Named turns come first, each shown by rows before and after it. Which turns, in which order, take the first row of each pair that follows to the second? Write the first one first, as in the answered first pair.
tude (before -> after):
[  1   0  28  -7  -3 -13   6 -17  17   2 -19  -3 -20 -16  -5   2   6   2
  18 -25   5   0   1   3   6 -14  18 -12   2  -4   9  -6   2] -> [ -5 -11  -5  33 -16  -2   6   0   5 -16 -27 -14 -11  -2   3  -5 -10  -2
   7 -16  13 -10   5  12  -2  -1  10  18  -4  -7   3 -12  10]
[ -2  -6 -10  18  -4   8  -3   6  -7  -6   5  -6   2   0   1  -7  -2  -2
   0   8   4  -2   1   4 -13  -2  -3  10  -7  -3  -3   1  -1] -> [  1  -4 -10  -4   3  11  -4   5 -11   6  16   5  10   5   1  -5   2   1
  -1  11  -8   4   6  -3  -5  -3  -3   0  -2   1   5   4  -7]
[ -9  -8  15   5  -5   2  -4  -6  13   4 -12  -4 -17 -13  -4   3   4   0
   6   1  12   1   3  11  -3  -1  -1  -2   3  -7 -16   1  -4] -> [-12 -14  -9  17 -10  12  -4   5   1   1 -11  -2  -4   0   3   1  -4   0
  -2   9   9  -3   9  12  -3   8  -7  13   2  -6 -12  -1  -4]
beva (before -> after):
[  2  -2   3   1   0  -7  -5  -1  11   0 -17   1   1  -3  -9  -1   3  -7
  -4 -14   7  -7  -1  -4   5  -3   9   1   0   4   7   0   6] -> [  2   2  -3   4  -6  -4   4   1   2  -1 -11  -2  -6  -4 -10  -1  -1  -4
  -5 -13  11  -5  -6  -4   3  -6  12  10  -4   4   5  -8   2]
[ -6 -12  14   8   7 -11 -11  -9   9   5  -8   7  -9  -3 -15 -15  16 -11
  -4 -15  30  -3   5  -4  -1 -21  19  -2   6   9   0  14   1] -> [ -4 -14 -11  14   4  -7  -6  11   9   3 -23   9  -2  14  -9 -15   8  -6
 -11 -16  22  -7   2  -7  17 -12  22   8  11   9   3  -3   0]
[  2   2  -4  -6 -17   0  10   7  -4   9  16   2  12   3  -3  13 -20  -1
   4  13  -8   1   5  -6   8 -12  -7   3   1  -5   8  -9   8] -> [  0   1   9 -11 -13  -4   3  -3   0  10  20   4  12  -3  -6  12 -15  -5
   8  13  -6   2   8  -4   1 -15 -10  -5   1  -4   8   2  10]
lat (before -> after):
[  2  -2   3  -9  11   2   4   0  13  -1  -5   0  10   0  12  11  -5   2
  10  12 -22   0  -1   4   5  15  -8 -12  10  -5  -3   8   1] -> [ -2  -7  12   9   6   0  -8 -10  11  -9  -2  -4   6 -10   5   3  -1  -8
   8  13  -1  -2   5  13 -17   6 -10  -6   0  -6  -5  20   8]
[ -6  -1  -1  11  -3  -6  -2   2  -1 -10   0  -3   6  -5   2  -6   3  -5
 -12   5  12  -9  -1  10 -10  -1 -16   7  -6   3  -3   0   3] -> [ -3   6  -6  -2  -5  -3   5   3 -11  -3  11   2   1  -3  -3  -7   6   0
 -15   4  11  -4  -3   3  -6  -7  -9  10  -9   6   3  -8  -6]
[-10  -9  -4  22   0   4  -7   2  -8  -9   1  -5   7 -10  -5  -3  -5  -6
  -2  10   8   8   5   3 -25  -3  -7   8  -4  -8   6  23   8] -> [ -6   1 -12   0  -3   9   5   5 -22   3  19   4   1  -5 -10  -3  -1   3
  -8   9   4  16   1  -8 -16 -13   4  13  -6  -3  16   9  -8]
[  4  -2  19 -15   8   0  -9 -17   9   6   6   1  -3  -4  -6   1   2  -5
   4   6  -3   0   5  -1 -13  -5  -6 -15  -2   2  -5  17  -2] -> [  5   0  16 -20   7   1  -6 -17   5  10  11   3  -5  -3  -8   0   2  -1
   2   5  -4   3   3  -4 -11  -8  -2 -15  -2   4  -1  13  -7]
Tisik (before -> after):
[  2   7   2  -3   2   3  15  -3   0  -7   9  -4 -10  -6  13   9  -1   8
   7  12 -15   5  -7  -7   4   4  -8   6   6   9  -3   4   5] -> [ -1   2   0   1   3   6   6  -6  -2  -8  11  -2  -2  -6  14   6   0   3
   6  16 -13   3   1  -5  -3   5 -14   8   3  10  -1  12   9]
[ -2   3  -1  11  -3   3   1  -2  -6  -4  17  -7   1  -5   8  10  -7   2
   3   7  -5   4   3   0  -5  13 -12   3  -3  -1  -9   1  -2] -> [ -2  -1  -6   7   0   5 -11  -2  -9   1  17   2  12   2   7   3  -1   0
  -4   7  -5   5  10  -3  -3   9 -12   4  -1   3  -1   7  -3]
[ -2   8 -16  -2 -18  12  11   3 -13  -6   2 -12 -16  13   4   7 -19   7
  -3  11   0   0  -5 -14   7   2   1   7 -10   1 -13 -10 -19] -> [ -6   3 -15   8 -19  13   6  -1 -14 -12   5 -14 -11   9   6   6 -22   2
  -1  16   4  -2   2  -9  -5   5  -8  10 -13   1 -17   1 -13]
[ -2  -9  -2  21  -5   6  -5   8   5  -5  -7   6   6   1  -1  -9  -5  -2
  -7  -2  11   3   2  -9  -8  -7  -5   1  -1 -11   4   1   6] -> [  2  -7  -4  14  -4   5  -5  11   5  -1  -8  11   6   5  -3 -11  -2   1
  -9  -6   9   3   0 -14  -1 -11   1  -1   1  -8   8  -5   3]
Pairs:
Between the rows of a pair lie 2 to 3 turns.
[-13  -6   7  19  -5  12  -4  -3   0 -14   3   4  -8 -10 -11  -7   4  -5
  -4   2  11  -6  11  10 -20 -17   7   9 -16   2   9  15  16] -> [-11  -3   6 -11   3  17  -7  -5  -5   3  15  19   4  -4 -11  -5  10  -1
  -5   6  -6   3  17  -1  -9 -16   6  -1 -11   8  22  19   8]	tude tude
[  0  -1  -5   8   2   6   6   4  -1  -6  -4  -7   3   3   6   7  -9   2
   2   3  -8  -4  -3   3   7   7  -4  -2   2  -3  -5 -10  -2] -> [-4 -5 -3 15  0  8 -3 -3 -7 -7  4 -6  5  0  3 -1 -5 -4 -1  5  4 -3  4  5
 -6  2 -5  4 -4 -2 -2 -1 -2]	Tisik lat
[ 8 -1 -9 -7  8 -2 -8 10  8 15  1  8  5  6 -2 -6  9  0 -5 -1  3 -5  6 -8
  8 -3  3 -6 10 10  2 -9 -6] -> [  7   4  -6   5   1  -5   7  13  11   5  -4  -8  -9  -1   0   1   0   3
   1  -2   7  -7  -6  -3   8   2   3  -3   8   4 -11 -19  -4]	Tisik tude
[ -2   7  11 -24  12   5  -1  -8   2  12  11  12   4 -10   6   5   6   4
  10  16 -14   6   6  -3   2   7  -8 -18   2   4   3   9  -7] -> [ -1   6 -21  -2   1  10  12  16  -3   2  -5   5   3   5  13   5  -9  10
   2  15 -16  -1  -3  -2  16  19  -4   3   4   1  -1 -14  -5]	lat beva
[  8   3 -11   0  -1   2  11   9   1   6  -6  -1  -7   9   2   0  -3   6
   0  -3  -9  -6  -8  -1  14   1   4   9   3  -2  -2 -13  -4] -> [  2   2  -5  12  -7   3  12   0  -7  -1   6  -9 -15  -3  -1   0  -5   1
   2   3   4  -5  -7   5  -6  -2   0  18  -7  -4  -9  -5  -2]	Tisik lat lat
[ -8 -12   7  16  -5  -4   1  -6  13   0 -14   8   3  -5  -3  -2  15  -4
  -2  -1  -1   7   5   2 -12  15   2   1   1  -9  -6   7   8] -> [ -9 -10  -9  15 -10   5   7  -2  -4   3   0   9   7   0   0  -3   9   0
  -8   9  -2   9   7  -1 -15  16   0  13  -3  -6  -2   2   1]	beva beva tude
[ 7 -4  8 14  2 -7 -9 -1  9 -8 -4 -3  8 -5  1  3  9  0  4  4  1  0 -6  7
 -5  1 -2 -2 -3  0 -3  7  2] -> [ 12  -1  -1   4   2  -8  -6   7   9  -2 -10   3   8   2  -2   2  11   5
  -1  -2  -4   2  -8   1   9  -3   7  -3   2   4   5  -5  -4]	lat beva Tisik
[ -7  -6  -7  23   1   3   2   5   6 -14 -10  -8   8   1   9   8 -10  -4
   9  10  -5  -7   3  10  -6  21 -17   6  -1  -7 -12   6  12] -> [ -2  -4   0 -13   8   4 -18  -7  -7  11  13  20  14   5  -6  -6  15  -5
  -4   4   0   4  18  -5  -7  -6  -4  -4  -3   6  16  15  -1]	Tisik lat tude
[-12  -1  -8 -16  -8   2  26   8 -18  17  13  -2  -2   9   5   8  -7   9
   1  -1 -18   3  -4  -8   3   0   3   8   4   7  15 -16 -10] -> [-14  -2  22 -23   1  -6  15 -11  -8  19  20  -2  -2  -6   2  10   3   3
  11  -2 -15   6   1  -4 -12  -5  -4  -9   3   5  13   7  -5]	beva Tisik
[  0  -1  -5  -3  -2   3  -3  -5 -14   2  13   4  -4  -5   0   0   1   1
  -4   4   6   2   5  -6  -4  -4  -1   6  -4   0   2   2  -8] -> [  5   2   2 -11   4  -3   1   0   3   4  -6   3  -5  -3   4   7   1   5
   2  -2  -7   0  -4  -7  14   3   0  -8   8  -2  -2  -4  -4]	lat tude beva
[ -3  -4  12 -12   0  -4   4   2   0   2   9   7  -2  -6  -6  -3   7  -6
  -8   3  -5  -3   4  -2   2  -9  -6   1 -10   4  -6   9   2] -> [ -2  -1   8 -11  -3  -3  10   5  -2   2  10   5  -7  -6  -6  -3   5  -3
  -8   1  -3  -3  -1  -3   3 -11  -1   6 -11   4  -7   1  -2]	tude lat
[ -5   6   5  -4  -4  -3  29   4  -4  -4   6 -18  -9  -3  -3  17 -11   0
   8   9  -6   4  -1   1   1  18 -15   1   2  -3 -14  -6  -1] -> [ -6   2  16 -12   5  -5  16  -4   2   0   8 -11   0  -5  -1  17  -5  -5
  10  11 -11   5   7   2  -3  19 -21 -10   5  -2 -10  11   2]	tude beva
[-10   1  -7  -3  -1   4  -2  -3  -4   7  20   3  14  15 -14  -3   0   9
  -7   4  -3   1   2 -12  10  -6   3  10  -7  13  12   6  -9] -> [ -7   4   6   1   5  -6   9   2  18   0  -3  -9   7   9  -6  10  -7  11
   6  -3 -15  -4 -11  -8  24   8   0  -5   3   6  -3   1  -1]	Tisik lat tude
[ -5   5   4  17  -8  -2   5  -6  -4 -16  -7  -8 -12  -6  -6  -7  -1  -6
  -3   2  19  -7  -3  11 -12   1   6  13  -5  -9 -14  -5   3] -> [ -2  -4   8   2   7  -5 -18  -6   9  -6 -22  10   7   5  -6 -13  12 -11
  -7  -5   8  -9  10   6  -1   1   6  -5   7  -4   0   8   9]	beva Tisik
[  1  11  -1 -18  -2  -2  13 -19 -14   3  15  -4  -1 -15   8  -1  -4 -12
   6   2  -8  -7  11  -4 -18   9  -8  -5 -11   8 -10  14  -9] -> [  0   9  -3 -19   3  -2  13 -15  -5   3   3  -5   4 -12  15   3  -9 -11
   9   2 -19  -8  10  -4  -9  20 -12 -11  -4   6 -13  11  -5]	lat lat
[ -2   0   1   1  14   4  -1  -3  -2   0  -7   0   5   5   4  -4  -4  -4
  10  11   1   1  -4  -1 -11   2   4  -4  -7 -10  -4   2  15] -> [ 0  1  5 -7 16  2 -3 -3  1  4 -7  3  3  4  1 -5  2 -3 10  6  0  2 -6 -3
 -6 -3  9 -8 -6 -9  0  0 13]	tude Tisik tude
[ -4   1 -11  -5  -1  11  -4  -2 -12   9   5   2   9   4  -2  -4  -1  -3
  -9   7   7  -1  10  -6   1  -2   2   8   4   7   6   1   1] -> [ -4   0 -10  -6   2  10  -9  -3 -10  11   2   3  13   5  -2  -4   1  -4
  -8   7   6  -1  11  -6   1  -2   1   4   4   7   6   4   2]	beva beva
[ -5  -2  -2 -29  17   1   0   5  -1   7   0   6  12  13  -4  -2   3  -5
   4   0 -16  -4   8  -7   9   3   6 -12   4   9  11  -6   0] -> [ -6   6 -11 -24   7   5  18   9 -14   3  11  -3  -1  10  -5   0  -5   2
   4   4 -12  -2   0  -7   7   2  10   2  -2   8   6 -19  -6]	lat beva tude
[  1   6   7  -4   2  -2  14   5 -11   4   0  -4  -9  -3  -7   0  -9  10
   1  -1   0   5  -2   2   4 -17  11  -1 -10   1  -3 -12 -17] -> [  0   3  -4   1   3   0  15  13  -7   2 -10  -5  -1   4   0   4 -16  12
   2   1 -11   2  -3   3  13  -5   6   0  -4   1  -6 -15 -13]	tude lat tude
[ -3 -24  11   1  -4  -1 -21  -4  -7  -4  -1 -13   1 -19   4  -3  -2   1
  11   6   5   9  -1   2  -4  -2  -1   4  11   3   0  24   9] -> [ -2 -27   1  -2  -2   1 -25   5  -3  -1 -12  -7  10  -8   7  -3  -4   1
   7   3  -5   6  -1   0  10   4  -1   3  18   6   6  20  10]	beva tude lat
[-14  -8  -1  22  -3   3 -21   0  -4   1  -3   3   6  -5   3  -8   7  -5
 -10   8  23 -10   6   9 -11   5   1  10  -3  -3   6  16  15] -> [ -1   8  -4  -4  -4  -3  -1  12   1  14 -12   9 -12   1  -5  -3  10  10
 -11  -8  16  -5 -13  -5  20  -5  24   4   5   0  13 -15   1]	Tisik Tisik
[  5   6 -19   3  -9  11  14  21  -7  -6  -3  -4  -4  10   6   4 -12   9
   4   2  -5  -2   0  -3   9   9   2   9  -2  -3   0 -18  -3] -> [  6  13  14 -25   0   6  10  -2  -5   5  19   3 -10  -7  -2   7   1   8
  14   2  -5   9   2  -7  -2  -4   1 -10  -3  -1   3   0 -11]	tude beva
[  3   6 -11  -1   0   5  -5   0  -7  -1  -2   3   7   6   5  -7  -6   1
  -4  -3  -6   2   6  -6   6   4  -2  -6   5   7  12   1  -4] -> [  3   5   2  -4   5  -1  -8  -6   0  -1  -5   2   6   0   4  -5  -2  -1
   1  -5  -6   2   6  -5   5   4  -3 -14   7   5  10   6   0]	lat tude
[ -2  -2   1  31  -4  -1  -5   4  -1   6 -10 -10  -8  -5   4  -1   2  -9
   0  -8  33   1 -18  -2  -6   2   8  19 -18 -13   7  -9  -1] -> [ -2  -8 -17  11   3  11 -17   8 -13  21   3  11  16  11   9  -6   5  -8
 -10   2  17   6  -4 -12   0   6   3  18 -15  -5  25  -3  -6]	Tisik tude
[ -6  10  -6 -18   8   6  -3  -5  -3   8   9  -1  18  10  12  -3  -3   4
  13  11 -17  -3   3  -3   7   5  -1  -9   7  -6   1  10  -3] -> [ -3  19   7 -19   4   0  10 -10  -4   7  14 -10  -3  -2   5   1  -3   9
  18   5  -6   0  -8  -3   3  -5  10  -9   2  -9  -4   1  -8]	beva tude
[ -3  -6  13  -2   2  -5  20  -1  -3   2 -17 -10  -9 -19   7  15  -4   2
  11  10   4   2 -12  -4   2  -1  -9   6   4  -6  -2 -12 -11] -> [ -7 -11   1  11  -3   0  15   4  -9  -3 -17 -11  -2 -15  10  11  -8  -1
   6  15   6  -2  -7   0  -5   3 -14  17   0  -5  -2 -10  -7]	tude lat
[ -8   0  -6  14  -4   3  -9  14   6  -4  -6  -4   8   4   3   2 -12  -4
   1  -1   1   1   8  11   4   3  -7   1  -6  -4   5  -7   7] -> [ -3   5  -3  -8   0   1  -8  15   7   8  -4   4   6   6   0   1  -5   0
   1  -6  -5   5   6   2  16  -3   2  -8  -2  -1  13 -12   0]	Tisik Tisik tude
[ -3  -4   0  -1  -2 -16 -16  -3   4  -6  -7   3   8 -21  -3   5   0   0
   7  -6  17  -1  -2  -3  -8  -5   2   1   3  -6  -8  18   6] -> [ -4  -2 -25   1  -9  -4  -7   6 -16  -4   5   5  11 -10   1   4  -8   4
  -1   2  14   0  -2  -6  -5  -2   3  17  -2  -4  -3   7  -3]	beva beva tude
[  6  -4   8 -12  -8   0   8  -3  -9   0   0   4 -12  -1 -15  -4  12  10
   4  -4  10  -1  12 -22 -17  -3  16 -20   3   9   7   0  -4] -> [  6  -7   9   3  -9  -6   8   3   6  -9 -22  -6 -14  -1 -12   1   6   9
   9  -8  11  -8   6 -14 -13   6  14 -22   8   2  -4  -3   7]	beva tude Tisik
[  2  -4 -10   5 -10  -9  -9  -2   7   0 -11   0   8  -4 -18 -15   9  -2
 -11 -24  18  -7   2   4   4  -7  11   4  10   4   9  -1   1] -> [  0  -4 -21   4 -13  -3  -6   0  -4   1  -2   2  12  -1 -16 -17   4   0
 -16 -18  17  -4   4   2   1  -6  10  13   8   6  12  -3  -2]	beva tude
[ -7   8   2   6  -6   0  -8 -10   1  -4  -5  -1 -14  -2   0  -6   4 -12
   1  -4   2   0   0  -4  -3  -3   8   0   0   1  -3   5   3] -> [ -7   4  -6   7  -6   2 -12  -6   0  -3  -8   3  -5   5   2  -9   4 -13
  -3  -3  -2  -2   4  -6   3   0   7   2   2   3   2   4   3]	beva tude lat
[  2   1  17 -13  -3   4   7  -2   4 -17  -6   2 -15 -25   5  12   2   0
  17   7  -9  -3   2  15   2   4  -1  -9  -4 -10 -12  14  -4] -> [ -1  -2  -2   2 -14  12   8   0 -14 -23   4   1 -16 -22   2   3  -3  -1
   7  13   4  -4   7  16 -10  -3   1  12 -14  -7  -8  10  -6]	tude lat
[  4  -9  -9  -2   5   6 -14   9   6   5  -8  12  18  15   5  -5   4  -1
  -9  -1  -8  -1   7  -2  10   8  -2  -3   4   3  11   3  10] -> [  7   0  18 -10   7  -6  -9  -2  17   7 -11   7   0   0  -6  -4  12   0
   0 -13   2   2  -4  -3  10  -5   8 -15   3   1   6   0   8]	tude lat Tisik
[ -3   9   4 -22   3   2  12  -4 -11  10  20   0   0   1   8   5  -2   7
   2  10 -13   5  -3  -7   2   5  -5 -11   1   3  -4   0 -10] -> [-10  -6  -6  17  -5   5  -6  -3 -11  -6   8  -5   8   2   8  -7  -3  -5
  -7  12   8  -6   7   4 -18   7 -10   5  -7   1  -7  12   5]	tude tude Tisik
[ -7 -11  -5  19   3  10 -31  -2  -9   0  -9  16   4  -4 -11  -8  15 -10
 -19   0  11   6  12  12  -9 -13  13   1   3  10   9   6   6] -> [  0   1   8  -3   5   5 -18  -4  -7  10  -3  16 -10 -10 -17  -3  19  -1
 -14 -10   9  13   1   4   3 -24  25  -8   4  11  12  -5  -5]	lat tude
[  4   2 -12  -9  -2   6  10   2  -5   1  -9   5   4   0   5  -1  -7  -5
  -9   3  -7   2  -3 -14  13   4   7  -2   7  10  -4 -15  -2] -> [ -1   5  12  -7   1   2  11 -14  -1  -4   1  -5  -4 -19   3   5  -6 -11
   2   5  -1   5  -2  -7  -5   5  -1 -10   3   6 -15   0   2]	Tisik beva
[  6  14   5 -12  10  -7  -1  -4  -1  -2   1  19   5  -6   4  -7   9   5
   4   1  -5   2   2 -11  13  -4  -3 -16   5  -5   6  11  -1] -> [  5  17  -3  11  -2 -10  13   5  -1 -15  -8   4 -11  -9   2  -7   1   8
   2  -4   8  -4  -9  -6  13  -6   4   0  -1 -10  -5  -6   0]	beva tude tude
[ -8  -4  -9  11   0  -3  -6  15   9 -11 -21  -8  -3   1   1   2  -6  -1
  -4  -5  -1 -11  -2  -2   3   7   0   7   0  -7  -4  -6   8] -> [-12  -6   1  11  -1  -1 -15  -1  -2  -9   1  -3  -4  -8  -5  -5   2  -7
  -5   1  12  -7   8  -3 -19  -4  -1  11 -10  -4   1  10   5]	beva Tisik
[ -7  -4  -6  10  -8  10   8   1  -3  -1   4  -8   0  -2   7   1  -6   5
   4   6   0   0   2  -3 -13   4  -1   0  10  -4  -2   8  -1] -> [ -6  -5  -9   4  -8  12   4   2  -8   4   7  -2   3   2   4  -3  -2   4
   0   6   1   1   5  -7 -12   0   2   1   9  -1   4   8  -4]	lat Tisik
[-10  11   2   9  -3  -7   1 -11   1  -6  -2 -10 -16  -4  -5   4  -2  -7
   9  -3  15   1 -14   7  -4  -2   5   6 -11  -1 -18 -11  11] -> [-12   2 -12  19  -1  -3  -9  -3   2  -9 -14  -6   0   8   2   1  -5 -11
   4   0  10  -5  -7   9  -1   6  -2  10  -7   0 -16  -7  17]	beva beva Tisik
[ -3  -4  -2  -3  -3   7 -21   5   0  10  -5   2  15   6   3   0  12   1
  -9   0   8  -1  12   5  -4   5   3  -5  -2  -4   6  10  -8] -> [  0   9  -4   0 -14   6   3  10  -4   5  -2 -12  -7   1   0   6   4   9
  -5  -3  14   1  -4   5   0   1  12   4  -7  -7  -2 -12 -16]	Tisik lat beva
[ -6  15  -7  -1   1  -4  12 -14  -1  -6  -1  -1 -16  -6   7  10  -4  -3
   3  -8   1  12 -11   0  16   4   6  -4  -4  -3 -10 -17 -17] -> [ -9   8  10  -1   9  -7  -3 -27   6  -6   0   3  -9 -13   6   9   3 -12
   7  -6   3  11  -1   3   4   4  -3 -16  -4  -3 -11   6  -9]	tude beva
[ -7  -2   4  -8   2  -8   3  -6   0   7   4  -5  11  -1  12   6  -2  -2
   9  16 -10  -1   3   6  -1  11 -19 -11   4  -6  -4   7   9] -> [ -4  -1  16  -9   4 -14  -3 -10   8   9  -2  -4   6  -6   5   2   6  -3
  10   8  -3  -2   2   7  -2   1 -11 -17   5  -5  -1   9  10]	Tisik tude
[  0   4  -6   5  -6 -10   5   0  -5   4   8  -3   2 -13   2   5   1  -2
  -1   2  -3  -1  -9   3 -11  14  -1  10  -1   7  -9   6   9] -> [  1   1 -13  -1  -3  -7   3   2  -6   8   7   2   9  -6   4   4   1  -1
  -4   3 -12   0  -7  -1  -5  17  -1   9   3   8  -5   6   8]	tude beva beva
